In the rows, zero is written as 128.
The rows below fall into families. The same turns and mirrors carry the whole set onto itself and the rows of a family onto each other. For each named row, which other rows are in its family? Write them in the order they are listed.
These 32 rows form 8 families of 4 rows each.
Q119: [140 132 113 127 141 112 120 104 122 126  80  71 115 134  98 118 130 150
 142 107 139 148 130 135 119 137  48 147 126 118 134 117 175 173 112 113
 131 137]
Q351: [140 111 119  97 135 127 140 170 121 126  97 115  95 149  98 151 123 143
 173 115 139  75 137 102 148 119 103 152 165 131 101 120 137  95 119 107
 134 130]
Q764: [156 137 144 129 134 124 109  94 125 131  99  74 116 162 113 106 148 140
 154 128 154 122 139 135 126 152  87 134 136 129 124 135 170 171 111 121
 137 115]
Q444: [145 117 123 112 140 135 116 154 134 125  81 112 100 148  86 155 158 108
 168 112 146  82 149 118 147 123 111 146 164 132 105 140 135 100 139 109
 137 128]
Q405: [155 128 137 120 127 115 116 109 100 131 105  71 115 148 116 126 121 146
 142 131 138 155 148 121  97 135  68 136 135 135 105 133 149 174 117 117
 130 137]
Q527: [145 118 120 117 135 113 144 160 129 122  89 105  85 144  82 167 134 140
 165 130 130  63 146  91 150 142  98 128 155 141  90 131 137 129 130  93
 155 142]
Q811: [139 117 108 108 147 115 141 163 121 116  77 115  97 138  76 148 139 119
 181 128 144  82 117 115 146  98 105 131 165 150  94 127 158 114 103  99
 137 131]
Q843: [133 117 107 121 152 123 129 160 127 133  81 121  94 122  89 163 132 124
 157  99 130 109 141 109 161 113  84 150 157 123 111 112 132 103 120 100
 125 152]
Q842: [152 125 130 114 127 117 116 109 111 131  95  67 124 150 103 131 120 141
 145 132 146 157 147 129  91 129  59 143 128 135 107 135 152 170 121 117
 133 134]
Q275: [127 122 137 124 133 129 127 174 132 132  91 123  96 126  87 148 147 123
 161 104 152 113 140 112 135 147  87 138 158 117 107  97 139  98 135 108
 129 151]
Q999: [143 138 120 117 132 103 127  96 120 135  86  80 115 172  92 108 118 145
 134 123 149 132 124 129 121 136  68 134 122 121 139 117 175 171 132 114
 139 108]
Q43: [141 111 126 107 130 120 121 171 123 130  98 112 107 132  95 170 130 114
 158 113 148 108 165 100 126 125  82 146 152 140  88 116 125 105 129 116
 129 151]
Q42: [132 124 112 106 143 100 140 156 112 134  80 119  94 155  84 145 136 114
 148 108 134  82 140 107 154 114 109 137 158 127 111 105 136 100 144 103
 143 133]
Q427: [153 137 138 122 133 126 111  92 136 132  87  69 124 164 100 113 145 136
 158 129 162 124 138 143 118 144  79 141 127 129 128 136 174 166 115 122
 140 113]
Q503: [152 130 126 105 122 113 133 110 110 121  98  63 110 162 112 103 119 172
 155 125 139 117 123 130 105 143  73 145 140 122 123 128 175 173 111 116
 141 115]
Q746: [141 117 111 111 150 117 139 163 116 115  84 117  93 137  83 147 142 120
 179 126 140  84 117 108 149 100 106 130 167 151  94 127 156 115 100 100
 135 132]
Q935: [144 137 120 130 141 108 120 103 111 128  90  73 107 132 111 112 131 154
 138 104 131 146 132 129 124 143  60 141 135 115 131 114 169 178 108 111
 130 140]
Q860: [156 131 117 123 121 112 113 126 135 110  87  79 104 147  99 116 128 151
 157 123 155 116 106 119 117 141  71 122 143 135 122 134 197 184 105 115
 130 110]
Q709: [145 138 126 125 140 110 121  97 110 130 102  88 106 167 106 103 124 149
 132 117 144 130 127 113 126 143  70 128 129 123 139 121 172 173 128 112
 132 106]
Q880: [125 128 134 119 124 117 137 172 136 140  76 112 102 130  77 148 142 121
 160 110 152 110 137 128 131 139  94 141 155 114 105  89 138  99 137 108
 139 157]
Q104: [158 135 118 124 116 105 115 126 131 113  86  76 104 147 101 114 127 152
 155 123 153 113 106 122 118 141  78 121 146 134 119 129 196 187 103 114
 134 114]
Q604: [137 111 113  91 132 121 146 168 129 129  83 108 104 152  85 154 119 139
 177 119 143  77 135 115 141 111 101 157 160 132 101 119 139  93 122 108
 141 131]
Q965: [146 123 125 110 131 122 123 152 129 131  72 104 101 150  86 153 157 107
 165 115 141  78 146 128 150 120 123 147 166 128 102 132 132 105 137 107
 144 138]
Q964: [150 122 122 103 128 126 126 110 118 115 101  69 112 160 105 107 118 170
 158 122 147 120 125 125 102 142  58 148 134 124 127 136 181 167 117 118
 136 107]
Q218: [151 133 129 125 135 107 144 102 123 124  90  66 108 162  87 129 124 163
 158 151 138 104 134 120 122 147  69 126 123 140 108 136 168 185 110  99
 159 127]
Q588: [150 127 128 127 146 123 136 103 123 117 105  76 102 157  91 130 128 163
 156 147 139 107 138 106 123 152  56 126 124 144 112 145 170 181 112 100
 148 119]
Q22: [137 130 137 131 139 142 128 103 114 131  86  82 110 145  85 114 133 148
 151 132 143 170 118 143 103 131  63 137 135 119 124 130 157 152 129 104
 132 131]
Q438: [142 118 127 104 122 105 129 171 123 137  86 102 111 136  96 167 127 113
 159 116 146 106 163 112 125 122  95 147 154 136  82 109 121 110 127 116
 139 160]
Q714: [141 115 113 112 138 116 145 160 141 119  78 104  95 145  66 174 132 135
 168 133 139  67 145  99 145 133  83 135 145 144  94 133 144 124 135  94
 156 138]
Q348: [132 123 106 117 143 109 136 159 126 140  68 112  98 126  86 163 129 123
 157 100 128 107 139 122 158 108  94 151 157 121 109 105 130 106 120 101
 133 158]
Q970: [127 117 106 106 152 115 136 156 120 129  83 127  96 152  76 150 139 112
 151 108 143  86 142 102 150 112  93 142 152 131 116 113 142  95 147 105
 136 122]
Q20: [139 135 143 136 135 132 132 105 101 135  90  81 102 145 100 107 134 151
 146 129 132 164 119 140 108 137  81 129 144 115 120 124 152 159 123 100
 135 137]

Same family as Q842: Q405, Q43, Q438
Same family as Q604: Q351, Q503, Q964
Same family as Q880: Q275, Q22, Q20
Same family as Q444: Q764, Q427, Q965
Same family as Q935: Q119, Q843, Q348
Same family as Q746: Q811, Q860, Q104

The rows below fall into families. The same turns and mirrors carry the whole set onto itself and the rows of a family onto each other. For each named row, which other rows are in its family? Write them in the order they are listed.
These 30 rows form 5 families of 6 rows each.
Q365: [135 137 125 111 115 121 107 140 108 118]
Q987: [118 139  82 104 150 129 124 150 130  94]
Q394: [144 145  86 125 168 133 153 176 130 119]
Q859: [157 158  72 106 118 117 142 159 128 104]
Q383: [149 144  82 128 165 131 155 180 122 127]
Q134: [115 143  89  96 149 130 124 157 133  98]
Q930: [150 115 106 129 147 151 122 151 113 144]
Q663: [157 120 116 122 153 149 116 156 112 141]
Q270: [115 144  73 100 151 135 120 159 120 101]
Q115: [157 169  71  98 126 122 141 158 119 108]
Q814: [153 122 113 130 155 150 116 145 120 139]
Q539: [157 126 107 128 145 149 116 138 114 147]
Q697: [117 145  86  99 158 135 127 147 119  99]
Q617: [137 135 119 113 113 125 120 130 100 134]
Q873: [148 164  65 102 120 127 143 169 118 108]
Q618: [154 162  75 100 119 113 141 170 120 107]
Q453: [147 142  84 134 163 132 160 168 123 118]
Q344: [143 132 125 101 116 120 112 147 100 124]
Q172: [154 165  75 101 123 111 141 169 128 109]
Q107: [154 125 116 134 153 150 117 153 119 139]
Q908: [170 149  99 133 129 110 116 145 103 148]
Q602: [132 130 112 108 110 119 113 142  95 121]
Q869: [177 154 102 129 126 109 115 157 111 142]
Q240: [138 149  78 124 160 133 154 179 117 118]
Q757: [178 146  97 121 131 107 118 160 101 144]
Q472: [148 151  82 126 166 136 162 166 117 123]
Q364: [136 136 119 107 112 119 114 136 108 119]
Q459: [119 135  88  97 152 133 121 155 124 100]
Q884: [174 143  90 130 128 111 117 157 103 147]
Q324: [177 151  97 135 130 108 120 153 108 140]

Same family as Q873: Q270, Q539, Q617, Q908, Q240
Same family as Q930: Q115, Q697, Q602, Q472, Q884

